Rows are one point carried round by a steady rotation, each followed by how many ticks it has turned.
The counts run from 0 to 1166.
[ 32 -12  39  56  24  27  -1  -1  22 -18  31 -52 -39  -5  27  -9  50 -10
 -25  11 -52  -8   1  34  -8 -42 -20   5   3 -47  -2   2 -31  -9  16 -30
   4]
618
[-61  53 -50 -14   6  12 -16  -5  -2  -5  -9 -40  18 -31 -35  29   1  14
 -46 -35  44  -2   6 -32   1   4  -8   0  27  -2  50  22  29 -21  -7 -63
  14]
1120
[-23 -52  -2  -4  32  19  49 -82   4  31   8  62  -2  36 -21  30 -49 -21
  21 -13  18  35  -6 -47 -16   8  35  -9  13  -4 -10  -5  -1  -7  31  19
  35]
133
[ 12 -31  -7  25  29  -1 -74 -12 -11   0  75 -14   9  50  53   9  17  16
   7   9 -21 -31   6 -22  36   5  33  30   9 -13   7 -13 -18  -3  31 -14
  50]
146
[ 22 -16 -35 -29 -12  42 -53   1  -7  17  34 -34  -8  -5  13  62  30 -15
  20   2   9  13  35  -3  44   4 -16  14 -17   3  12  28 -84   9  22  19
  13]
264
[-22  46 -27  20  42 -34   7 -50   3  49 -36  -2  15  29 -37   7 -42 -10
 -14 -14  -9 -25 -47  13 -41 -25 -42   4 -33  30 -10  31  -3 -27  40  -4
  61]
985
[ 80 -30 -10 -16  47   7 -41 -11 -14   0  54  -3 -16 -22  45 -12  31   1
  24 -12  22  12  29  26  11 -22  23  31  14 -17  13  33 -68 -14   2   7
  19]
202
[ -2 -27 -42   3  31  55  52 -36 -16  12  18  50   8  -6  -4  -1  -9 -28
  -1  17  12  19 -13  -9  23  -8  43 -55  27 -50  40 -27  24 -35   9   4
   0]
138
[  6  -1 -50 -28   0  31  -2  38  23   4 -17  24   4 -18 -48 -15  20   3
   0  63 -22 -47 -57  -4  16 -18   0 -25 -42  14   3  17  14  21 -38   1
   4]
653
[ 43  -9 -74 -25  27  39  -2 -30 -20  11  21  -2 -25  11  11   3  21  31
  16 -15  49  19  -6  37  20  18  22   7  24  -2  13  45 -56 -20  -1  15
  29]
958
[-13  30  -3   8 -10  30 -15 -58   0   4  16 -30 -56  -2  28  34 -20 -13
  49 -60  46  46 -18   7 -14  15 -15  43  -6 -15  40  34 -52 -15  19 -25
  36]
308
[ 44 -20  60  -5  12 -16  17  23  -9   5   8   1 -36 -12  20 -34   9   2
  18  46  -9 -33 -14  11 -48 -27  23  44   8  25 -49 -21 -14  59 -36  47
  21]
96
[-60  25 -32   2  33 -28   6  -1  14   5 -44 -30   5  12 -50   6 -15  28
 -12   8  25 -39 -28 -35 -10 -14 -12   0 -35  35   9   3  20 -10   6 -19
  54]
110
[ 50  -2  28  30 -17  20  -1  29 -47 -37  22 -56 -47  27  41  -7  24  19
  33  -6   6  -3  -7  65   4 -12 -13  14  24 -22 -17  40 -58  35  -7   7
   0]
163
[-18 -31  30  -4  17  12  38 -50  40  34 -15  32 -57   6 -50  -5   3  -1
 -20  27 -33  36 -13  13 -33 -39  10  -9 -17  22 -22   6 -36 -18  14  48
 -19]
631
[-16  -9   9  24  34  -1 -88  -7  12  21  57   0 -14  28  15  -4  -5  -1
 -23  14 -46 -24 -16  -2   8 -13  10  34 -63   5  -3  15 -41 -30  23  -2
  34]
764
[ 55 -35 -29  39  57   2   2 -65  -1  11  -1  -4   4  35 -18 -39   1  28
 -13 -43  27  35 -42  20   4 -13   6   9   5   3   9 -18 -17 -64 -14 -28
  -1]
380
[ 39   7  -2 -25   2  34  32 -43   4 -33 -17 -57 -40 -12 -25  22  24  24
  31 -48  46  63  12  14   4   1 -27  15  41  -6  -8   8 -51 -11   1   0
 -28]
560
[-48   0  -8 -15 -28  25  59  -2 -23  13 -38  31 -43  42 -39  13 -20  -7
  21  28  21   8 -25  27   4  40  -4 -52  17  29 -17  16   9  31   5  42
   5]
93
[ 20  -7 -70  25 -17  41 -18 -50 -16  19  29  11   3  28   8  16  19  -3
 -21 -47  21  43  14  24 -12  21  -8  13  38  -1  23 -18 -36 -47  11   7
   0]
700
[-24 -39   4  24  32  -2 -58  48 -28  -1  10   2  37  -7   6 -16  33 -16
   1  29  -8 -51 -49  11  69   8  28 -36  -8  -3  61 -48   5   6 -32 -17
 -15]
142
[ 35   9 -21 -20  14  27  41 -47   2  27  -9   5  44 -12   0 -13  14  -7
   7 -18  -8 -20 -20  22 -28 -23  10  13  93  25  10 -45  22   8  34   7
  26]
537
[-30  30   1  16  82 -53   2  -9 -24  10 -23 -18 -12  24 -33 -35  -7  52
 -43   2  41  -2  -9  27 -11 -32  16  -3  10  19   3  13   3 -47 -10 -16
  37]
424
[ 10   9  30 -39  40 -36  56 -18   3  27 -59  20   3   2 -59  -7 -48 -10
  11 -10  25  -1 -58   4 -25  -8 -35   0   3  41  -1  17  11  23  -7   4
  13]
671
[ -1   7 -58 -59  -2 -12 -51  -8  -3  39 -11  30  14  -1 -25  36 -14   1
   8 -38  58  23 -50 -18  15  50 -21  41 -19  48  10  47 -28  -1   0  22
   9]
268
[ 14  28   1 -20  12   4  11 -60  -9   3   8 -43   3  -9 -24  43  -4  -1
 -28 -64  16  57  29  19  -1 -14 -36  42  47 -15   7  47 -35  -1  43 -10
  -7]
1059
[-13  27  -9  22   4 -44  15 -25 -21  23  -9  14   0  54 -27 -23 -24  -4
 -10 -38  31   5 -45 -36 -23  15 -28  36 -16   2 -28  25  26   6 -18 -50
  43]
986
[-11 -36  33  -6  17   1 -39  -5 -33  -9  65  -1   2  40  37  40 -14 -20
  38   8  14   4  41 -17  17  27  35 -17  13  11   0  15 -25  33  37  31
  32]
208
[-74  56 -22   1   0  17  16   4 -37   2  11  18  -7 -18   1  -5 -23  -8
 -38  27 -22 -11 -34   8  -5 -19  -2 -21   4 -29  36  58  64  -3  28 -13
  42]
289
[ -1  -3 -14  11 -16  15  19 -19  12 -10   5 -16 -23  25 -38  59 -21 -49
  39 -12  24  23  -6 -71   4  18 -36  26 -45 -10 -13   8  -8  51  -7 -34
   6]
1127
[ 17  -7  14  41  15  -2  71 -56 -25  26  -7  33   4  35 -33 -23 -29 -13
 -27 -38  -2  49 -10   0 -58 -23 -17   2  44 -23 -23 -10  15  -1  -8 -14
 -13]
991
[-12  -4  10  34   1   1  27   5  19  13 -17  19  -1   2 -63 -37  41 -15
 -77  21 -39   3 -18 -33 -44 -45   2   1  -3   4 -22 -33  32  -3 -34  -9
 -38]
872
[-17  -2 -12 -27  13  47  57 -25  -7  -6 -44   6 -11 -60 -55  29  12 -15
 -18  -7  25  40  28 -22  -4 -33   5 -31  56 -26  54 -20   9  -7  -3   4
 -24]
497
[-16  -9 -26 -30  43   0  -3 -25  -9   7 -16 -10  -2  40 -32   8  -3  46
   0   8  37 -22  29  42  18   4  24 -16  58  50  -3  -3 -16 -29  54  49
  48]
26
[ 41  23 -27  18  48 -16  60 -13   7  23 -31   6   5  39 -54 -41   4  19
 -30  -5  -4 -12 -26  -1 -47 -33 -20   6  -5   9 -34  37   7   6 -35 -22
  24]
733
[ -9 -27 -16  -5  -3  37  71 -15 -31   5 -15  47  -6  37 -47  20 -19 -30
  18  27 -21   9 -29  25  11  -5  -5 -49  -3  -4 -13  59  -7  24  29  49
  10]
592
[ 27 -49  56 -19   8   4 -22  13  61  -2  10  -1 -21 -11  -8 -21  29   6
 -15  44 -52 -30 -46 -34   4 -19  14  23 -13   4 -29 -37  -5  22 -16  12
 -24]
1011
